In the rows, 128 means zero.
One hidden turn or mirror swaps the rows below in pairs. Which row is each named row swapped with?
The rows were stretched afterwards, more along some directions than others.
J445: [132  84 109 171 151 142 154 136 147  96 131 139  99  98 124  90]
J460: [111 140 109 193 124 136 159 139 108 114 134 129  93 152 113 154]
J781: [113 148 140 114 112 178 127 144 112 141 123 122 150 113 132 126]
J364: [165 124  97 137 145  89 120 103 113 120 147 103 119 165 106 149]
J870: [116 122 155 146 159 146 114 108 122 103  97  99 146  95 136 112]
J875: [122 153 136 119  94 157 122 145 111 143 150 109 146 165 134 121]
J850: [ 97 122 126  92  70 146 155 153 157 143 138 148 151 114 103 110]
J41: [134 116 118 136 128 125  89 126 155 125  99 109 132 118 151 109]
J570: [156 110 135 150 139 136 113 135 127 133 145 128 134 126 128 106]
J852: [104 100 147 122 135 109 113 113 124 128 105 120 146 113  97 145]
J105: [134 117 140  86 123 145 140 128 147 123 130 121 139 109 148  88]
J724: [118 140 157 134 113  95  64 129 129  97  84  95 147 120 156 187]
J188: [ 93 135 167 121  97 125  90 135 137 118  80 134 165 109 125 161]
J932: [101 165 130 139 105  97 122 134 118 108 123 126 128 154 123 165]
J840: [105 123  98 191 126 123 152 135 127  98 127 131  82 137 113 141]
J940: [119 152 135 115 115 181 136 144 108 147 124 124 154 118 129 123]
J468: [109 139  95 181 114 128 115 149 145  97 101 139  85 114 151 140]
J685: [ 95 163 118 122  81 110 140 138 136 116 130 139 126 148 116 152]
J639: [122 126 160 145 159 156 120 119 105 120 112 101 148 105 136 128]
J748: [108 146 136 157 131  94 118 127 107 111 135 115 113 147 132 156]
J62: [171 109  96 130 142  91 117 101 124 125 150  96 122 149 106 131]
J577: [151 112 123 170 146 134 142 131  92 119 144 106 115 143 118 161]
J228: [145 136  95 193 147 115 117 140 120 112 132 135  88 139 130 141]
J952: [119 111 127 164  86 139 139 169 126 131 122 155 101 151 126 168]
J665: [132 122 129 119 138 142 108 116 115 121 129 106 148 121 100 113]
J779: [161 112  93 128 140  99 114 102 126 120 150  94 126 148  97 124]
J217: [117 115 152 174 158  88  69 112 122  91 112  88 115 124 150 138]
J695: [125 157 128 114  94 163 129 148 117 155 157 110 146 162 137 110]
J686: [ 83 122 156 122 100 124 107 137 137 116  89 142 159 115 100 147]
J487: [139 111 110 135 135 127 109 126 157 129 107 123 125 118 146 101]
J86: [134 106 135 144 135 144 121 137 138 122 135 146 137 122 115  95]
J785: [104 143 100 188 111 129 107 151 143  87  94 137  90 117 151 138]
J643: [134 103 116 113 147 120 157 111 108 166 164 112 131 146  82 127]
J155: [118 146 150 147  98  93  73 138 127 104  95 100 140 127 157 189]
J507: [ 82 126 115 107  59 159 176 173 159 140 148 174 130 130  92 111]
J395: [156 117 128 162 146 136 106 137 125 130 144 124 131 129 130 111]

J779 swaps with J395
J507 swaps with J724
J643 swaps with J217

